Each path below is one point turned by a fixed rotation once a step. After each direction that follows a path, write how fast that rotation turns it, in degrees per step (0 if it stays still).
Each turn is a multiple of 5 degrees from 10 to 175, or 0.
Each row of a path follows its step; steps can be skipped.
path 1
step 0: [ 1.10,  1.04, -2.60,  0.34,  1.23,  2.63, -1.95, -2.38, -3.23,  1.34,
 -2.87, -0.09, -3.74, -1.01,  3.05, -0.11, -1.97, -0.04, -1.11,  0.65,
  1.25, -1.14,  2.48, -1.50, -0.10,  1.20, -0.55, -0.62,  0.06,  3.00,
 -3.60,  2.77]
step 1: [ 3.14, -0.28, -3.45,  0.85, -4.79,  1.55, -2.25,  0.01, -4.04,  2.54,
  1.34,  0.40, -0.33, -2.07, -0.89, -2.86, -0.60,  0.19,  0.46,  1.17,
 -0.07,  0.25,  0.51,  1.30, -2.31,  1.61,  0.99,  2.14, -2.27, -1.50,
 -1.18,  1.37]
step 3: [-0.08, -0.59, -2.47,  1.23, -0.49, -3.57, -3.45,  1.27, -0.41,  1.84,
 -3.98,  2.05, -0.43,  0.43,  0.99, -1.15, -0.11,  3.30, -0.90,  0.45,
 -2.49,  2.92, -0.78,  2.41, -2.72, -3.25,  1.71, -0.52,  0.02,  1.74,
 -1.03,  0.74]
step 4: [ 1.30, -1.72,  1.36,  2.68,  1.81,  0.11, -1.51,  2.89, -1.48, -3.46,
  1.33, -1.21, -0.42, -2.20, -0.08, -1.39,  1.61,  3.71,  1.99,  0.67,
 -0.54,  2.63, -0.05, -1.36, -1.84, -3.55,  2.25, -0.07, -0.50, -2.13,
 -3.34,  1.03]
step 7: [-0.43,  2.57,  1.20, -2.77,  0.77,  3.60, -1.10, -3.05,  1.02, -0.97,
  2.53,  0.90, -0.07, -2.34,  1.57,  0.56, -0.99,  2.29, -0.22,  0.67,
  1.72,  1.12, -0.78,  3.01,  1.75, -0.32,  4.38,  0.47,  2.00,  0.63,
 -2.85,  2.46]
step 8: [ 0.26,  1.30,  1.39,  1.58, -0.87, -0.24, -2.20, -2.43, -0.41, -0.02,
  2.94,  1.30,  0.77, -1.41, -0.25, -2.55, -3.14, -3.04,  3.41, -2.22,
  0.30, -0.55,  1.36,  4.14, -1.15,  1.64,  1.80, -3.67,  1.87, -1.06,
  0.29,  1.35]
step 9: [-0.46,  0.42, -2.12,  1.62,  1.73, -0.27,  0.30, -3.04, -2.42,  0.47,
 -0.77, -2.53, -0.90, -0.88,  4.47, -2.54,  0.30, -0.44,  1.88, -0.18,
 -2.87, -2.73,  1.06,  1.80,  3.97,  0.91,  0.92, -1.94,  2.49,  1.49,
 -1.74,  1.39]
step 11: [ 2.14,  0.17, -1.95,  1.16,  0.37, -1.03, -1.80, -0.77, -2.14, -3.26,
  0.90, -2.55, -5.43, -2.01, -0.21, -1.24, -0.81, -4.69, -1.38, -0.31,
 -1.23,  0.44, -0.49, -2.50, -2.26, -0.73,  0.68,  0.06,  1.55,  0.70,
 -1.17,  1.71]
step 12: [-1.25,  1.10, -5.28, -1.62, -0.82, -0.45, -6.04,  2.89, -1.73,  2.50,
 -0.24, -0.55, -2.45,  1.40, -0.23, -1.11,  0.71, -0.22,  0.19,  0.20,
 -0.66, -0.73, -0.99,  0.46, -1.09, -0.59, -1.39,  0.08, -0.44,  2.26,
 -2.38,  2.17]
[-0.72, -0.45, -1.32, -0.39,  0.68,  0.38,  0.23,  0.06,  0.23, -0.01,
  0.18, -0.56, -1.13,  0.63, -0.36, -0.67,  0.81, -1.40, -0.24, -1.15,
  0.85, -0.34, -1.40,  0.21,  0.78,  0.59,  0.37, -0.74,  0.14, -0.50,
  0.64,  0.94] : 25
[-0.96, -0.39,  0.49,  1.19, -0.60, -1.20, -0.40,  0.13,  0.75, -1.18,
 -0.22,  0.20, -0.71, -0.11, -1.03,  0.77, -0.77, -1.74, -0.02,  0.60,
  0.07, -0.52,  0.85,  0.57,  0.15,  0.40,  0.16, -0.36, -0.06,  1.18,
  0.25,  0.02] : 120
[-0.26,  0.65, -0.88, -0.17,  0.50, -0.39,  0.26,  0.78,  0.26,  0.42,
  0.50, -0.16, -0.04, -0.45,  0.62,  0.89, -0.77, -0.43,  0.68,  1.24,
  0.68,  1.29, -1.17,  0.64, -0.55, -0.10, -0.51, -1.52,  0.67, -0.12,
 -0.72, -1.08] : 80
[-1.53,  1.09, -0.15, -0.54,  0.48, -0.29, -0.85,  0.06,  0.85,  0.69,
 -0.53,  0.45,  0.64, -1.00,  0.01, -1.01, -0.33,  0.48, -0.90,  0.73,
  0.78,  0.33,  0.07, -0.32,  0.96,  0.13, -1.08,  0.48,  0.04,  0.72,
  0.09,  1.27] : 155
[-0.21,  0.20,  0.69, -1.32,  0.58, -0.50,  0.07, -1.57,  0.29, -0.32,
 -0.18, -0.10, -0.13,  0.26, -0.46,  0.62, -0.27, -0.55, -1.68, -0.15,
 -1.34,  1.27, -1.01,  0.37, -1.04, -0.54,  0.45,  0.18, -0.34,  0.14,
 -0.20,  0.36] : 90
[ 0.54, -0.88,  0.61,  0.78,  0.66,  0.66,  0.84,  0.16, -0.31,  1.00,
 -0.20,  1.00, -1.30,  0.27, -0.59, -0.06,  0.50,  0.62, -0.74,  0.17,
  0.57,  1.69,  0.39,  0.58,  0.94,  0.34,  0.41,  0.06,  0.41,  1.27,
 -0.48, -0.20] : 110
[ 0.59, -0.06,  0.02,  0.39, -0.69, -0.16, -0.75,  0.13, -0.11,  1.21,
 -0.45, -0.54, -0.70,  0.49, -0.06, -1.23, -1.08, -0.92, -1.48,  0.54,
 -0.17, -0.65, -0.30, -0.84,  0.62, -0.35,  0.07, -0.03, -0.31, -0.78,
 -1.35, -1.21] : 35
path 2
step 0: [-2.43,  2.16, -1.11,  2.83,  2.29,  2.82, -2.74,  2.70,  0.22, -3.34,
  2.77, -1.13, -0.54,  1.22, -0.58,  1.44, -0.91, -1.07,  3.17, -1.64,
  0.95,  0.40,  1.76, -0.19, -0.88, -1.67,  0.93, -1.27,  1.09, -0.76,
 -0.27,  0.93]
step 2: [ 1.34, -2.34,  0.26, -2.09,  2.81, -1.92, -0.27, -2.73, -1.75, -1.77,
 -1.79,  0.62,  0.88,  0.37, -2.31,  1.76, -0.20,  0.04, -2.95,  1.69,
  1.76, -1.81, -0.59, -0.79,  1.82,  1.87,  0.64, -3.09,  1.46, -1.32,
  2.88,  0.68]
step 5: [ 1.17, -1.68, -2.07, -1.85, -0.61,  0.52,  0.25,  0.93,  2.43,  0.38,
  3.06, -1.19,  1.06,  0.31,  0.43, -2.59,  1.16,  1.58, -0.45,  4.01,
  0.46, -3.57,  1.43,  3.67,  0.85,  0.80,  0.48, -1.12,  1.79, -1.74,
 -0.39,  1.63]
step 6: [-1.94, -0.31,  1.14, -0.74, -0.60, -0.62,  1.42,  0.77, -2.21,  3.08,
  0.63, -4.36,  1.55,  2.15,  1.00,  1.49, -0.35, -0.80,  1.77,  2.60,
 -0.41,  1.47,  2.60,  4.01, -1.47, -2.01, -0.26, -1.15, -0.31,  1.87,
 -0.42,  0.20]
step 8: [-1.75, -1.18,  0.32, -0.57, -1.54,  2.40,  1.70,  1.72,  2.62,  0.17,
  1.51,  1.53, -0.10,  0.38, -2.96,  1.95, -0.17,  1.69, -1.02, -3.30,
 -1.41, -1.11,  0.31, -1.00, -0.27,  3.52,  1.81,  0.02,  3.11, -0.13,
  0.98,  3.34]
step 9: [-2.94,  0.10,  2.34,  0.33, -2.09,  0.97, -1.29, -0.09,  1.81,  0.15,
  0.69, -0.29, -2.11, -1.33,  1.29,  1.61, -1.65,  2.40,  2.78,  0.40,
 -1.70,  3.40, -1.98,  0.41, -1.16,  2.77,  0.20, -1.54, -3.56,  1.30,
 -0.03,  1.81]
step 10: [ 2.59,  1.46,  0.38, -0.59,  1.20, -2.03,  0.97, -1.34, -1.31, -0.67,
 -0.13,  3.87, -0.91, -2.14,  0.16, -0.56,  0.42,  1.20,  1.84,  2.06,
 -1.82,  2.61, -0.93,  0.91,  3.74,  2.68, -3.63, -0.58, -1.29, -0.33,
 -0.80, -0.49]
step 12: [ 2.05, -1.94,  0.38,  3.88, -0.67, -0.43, -3.38,  2.59,  0.50, -1.03,
 -1.16, -1.37, -2.33,  0.29,  0.32,  0.71, -1.63, -0.21,  0.13, -1.40,
 -1.03,  2.87,  0.69,  0.20, -0.49, -4.01,  3.04,  0.64, -1.03,  1.46,
 -1.42, -1.53]
step 13: [ 1.54, -4.09, -1.46,  1.37,  1.00, -4.32,  0.84,  0.64,  1.23, -2.53,
 -0.59, -2.01, -1.97, -1.65,  0.46, -0.81,  0.58, -0.28, -3.23,  0.14,
 -0.37, -1.77, -0.16, -2.09,  3.93,  0.87,  0.18, -0.24, -0.80,  0.88,
 -0.78,  0.12]
[-0.17, -0.49, -0.21, -0.30, -0.77,  0.49,  0.84, -0.14, -1.23, -0.56,
  0.09,  0.99, -0.52, -1.82, -0.21, -0.95,  0.66, -0.38, -1.40, -0.06,
 -0.87, -0.50,  0.30, -0.11,  1.31, -0.34, -0.53, -0.36, -0.32, -0.23,
 -0.07, -0.77] : 125
[ 1.36,  0.71, -0.13,  0.07, -1.07, -0.73, -0.74,  0.56,  0.34,  0.51,
 -0.25, -0.44, -0.88, -0.58, -0.11,  0.26, -0.14, -0.99,  0.24, -0.06,
 -1.23,  0.36,  0.58, -1.06,  0.32,  1.53,  0.21,  0.39,  0.21,  1.10,
 -1.07, -0.21] : 20
[ 0.06, -0.25,  0.95, -0.52,  0.54, -0.59, -0.69, -0.57,  0.00,  0.23,
 -0.10,  0.94,  0.99, -0.36, -0.51, -0.17,  1.15, -0.44,  0.38, -1.80,
  0.50,  0.10,  0.49,  0.71, -0.76, -0.12, -0.44, -0.72,  0.85,  1.11,
 -0.83, -1.06] : 90
[ 0.49, -0.99, -0.49, -0.82,  0.52,  0.25,  0.08,  0.53, -1.22,  0.14,
 -1.31, -0.69, -0.14, -0.88,  1.67,  0.21, -0.11,  0.24,  1.22, -0.76,
 -0.23, -0.72, -0.94,  0.80,  0.17,  0.63,  0.81, -0.62,  0.15,  0.07,
 -0.02,  0.43] : 100
[-1.36, -0.40, -0.10, -0.52, -0.06,  0.45, -0.06, -2.00, -0.04, -1.43,
 -0.62, -0.68, -0.43, -0.52, -0.42,  1.32, -0.08,  0.04,  0.21, -0.11,
 -0.29, -0.08,  0.29, -0.35,  0.06,  0.33, -0.29,  1.33,  1.01,  0.77,
  0.09,  0.55] : 55
path 3
step 1: [ 3.21, -1.07,  0.35, -1.89,  1.10,  1.89,  3.18,  2.54,  1.08, -0.59,
  0.55,  0.45,  2.45,  1.66, -1.51,  2.64, -0.25, -0.92, -2.83,  5.12,
  0.89,  0.81, -0.02,  3.60, -2.01, -0.43, -1.19, -1.45,  2.45,  4.25,
  0.76, -1.35]
step 2: [-1.96,  1.64, -1.04, -0.58,  0.77,  3.62, -2.20, -2.36,  2.27,  2.91,
  0.94,  2.23, -0.53,  1.34, -0.61, -0.63, -4.39,  1.72,  1.20, -1.57,
  3.14,  0.98,  3.52, -0.90,  1.47, -0.59, -0.21,  1.85,  2.71, -1.99,
  4.16, -0.16]
step 7: [-0.48, -3.07, -2.55, -1.24, -1.80, -0.90,  0.63,  2.62, -1.14,  0.68,
 -1.27, -3.34,  1.62, -0.79, -1.45, -0.44, -0.98, -2.36, -0.74, -5.37,
 -4.27, -0.17, -0.19,  0.05,  3.06, -0.69, -0.90,  0.10,  1.00, -3.42,
 -2.47, -2.45]
step 8: [-0.32, -0.48, -0.23, -1.63,  4.27, -4.63,  1.77,  0.08, -1.61, -4.13,
  0.37, -1.23,  1.28,  1.58,  4.14, -0.44, -2.14,  0.06,  0.43, -1.22,
  2.99,  0.35,  0.09,  1.00, -4.00, -1.33, -0.95,  0.66, -3.21,  2.10,
 -0.72,  0.61]
step 9: [ 3.49, -3.75, -3.00,  0.04, -1.62,  1.71, -1.00,  0.36,  2.83, -1.70,
  0.51,  1.21, -0.22, -2.75, -0.27, -1.15,  0.57,  0.67,  1.26,  1.66,
  0.89,  0.33,  3.26,  1.68, -0.01, -0.16, -3.64,  1.17,  5.41,  1.44,
 -2.99,  0.98]
step 10: [-0.06,  0.56,  1.22, -1.67, -2.32,  0.39, -1.11, -2.92,  1.84, -2.03,
  2.48, -0.74,  1.06,  0.25, -2.95,  1.91, -5.16,  3.10, -1.07, -0.93,
  0.25, -3.53, -0.36,  0.86, -3.62,  0.53,  1.77,  0.70, -1.07, -2.34,
  2.52, -3.08]
step 11: [-0.49, -0.01, -3.53, -1.81,  1.65,  4.06, -1.73,  4.11,  3.66, -1.26,
 -0.43,  0.00, -0.18,  3.47, -1.41, -1.84,  0.76, -1.77, -1.78, -0.54,
  2.47, -0.16, -3.12, -1.41,  1.31,  1.65, -1.73, -2.04, -2.28, -1.26,
 -2.09,  2.01]
step 12: [-0.24,  3.12,  1.87,  1.08,  0.99, -0.71, -0.44,  3.85, -3.22, -3.03,
  4.21,  0.05, -2.55, -1.57,  0.13, -4.57, -1.19,  1.07,  2.59,  2.22,
 -0.39, -1.71,  3.16,  0.96,  1.14, -1.20,  0.63, -1.11, -0.24, -0.77,
  2.70, -0.92]
step 13: [ 3.70,  0.06,  0.58, -1.19, -2.17, -1.79,  0.20, -0.75,  2.47,  2.21,
 -3.74,  0.95, -0.05, -2.46,  0.09, -1.51,  1.48,  1.79,  3.26,  1.84,
  2.96, -0.66, -2.07, -3.49, -0.05,  5.32,  1.22, -2.08, -0.31,  1.06,
  0.08, -0.47]
[-0.45,  0.59, -0.47,  0.44, -0.99,  0.55,  0.47, -0.60,  1.06,  1.10,
 -0.91,  0.73, -0.21, -1.11, -0.05, -0.83, -0.15,  1.31,  0.79,  0.02,
 -0.67, -0.37, -0.32,  0.17, -0.98,  0.14, -0.36,  1.64, -0.02,  0.04,
  0.05, -0.76] : 100
[-1.32, -0.58,  0.63,  0.31,  0.73,  0.81, -1.31,  0.72,  0.84,  0.79,
 -0.12,  0.48,  0.23,  0.12, -0.51,  0.62, -0.42, -0.63,  0.34, -1.09,
 -1.06, -0.06,  0.62,  0.11, -0.47,  0.00, -0.11, -0.66, -1.65, -0.72,
 -0.56, -0.28] : 90
[-0.17, -0.61,  0.23, -0.59,  1.01, -0.17,  0.31, -1.31,  0.44, -0.37,
 -0.28,  0.81, -1.06, -1.21,  0.01, -0.11,  0.31, -0.67, -0.26, -0.89,
  0.92, -1.14, -0.02,  0.34,  0.84, -0.51, -0.33,  0.33, -0.81, -0.26,
  1.70,  0.42] : 175
[-0.06,  0.34,  0.89,  0.98, -0.72,  1.65,  0.51,  0.37,  0.11, -0.79,
 -0.54, -0.43,  0.41,  0.21,  0.21, -0.43, -0.38, -0.44,  0.49, -0.20,
  0.10,  0.62,  0.11, -0.12,  0.25,  1.56, -0.60, -0.68, -0.15,  0.64,
  2.04,  0.06] : 35
[ 0.47,  0.25,  0.18, -0.14,  0.39, -0.41, -0.38,  0.02, -1.32, -0.72,
 -1.17, -1.24, -0.42, -0.22, -1.09,  0.57, -0.43,  0.63, -0.21,  1.10,
 -1.01, -0.55,  0.18,  0.77, -0.90, -0.62,  0.23, -0.01, -1.20,  0.45,
  0.98, -0.81] : 155
[-0.35,  0.89, -1.26,  0.89,  0.34, -0.15, -0.78, -0.21, -0.80,  0.68,
  0.20,  0.43, -0.60,  0.35,  0.03, -0.68, -1.20, -0.65,  0.65,  0.48,
  0.33, -0.29,  1.16,  0.26, -0.03, -0.39, -1.01,  0.01, -0.17,  1.39,
 -0.11,  1.53] : 110
[ 0.17, -1.23,  0.92, -0.54, -0.87, -0.65, -0.08, -1.16, -0.84, -0.51,
 -0.06, -0.16,  0.70,  0.57,  0.03, -0.34,  0.10, -1.03,  0.45, -0.66,
 -0.88,  0.91, -0.20, -0.13, -0.21, -0.33, -1.63,  1.41, -0.43,  0.50,
 -0.49,  0.07] : 40
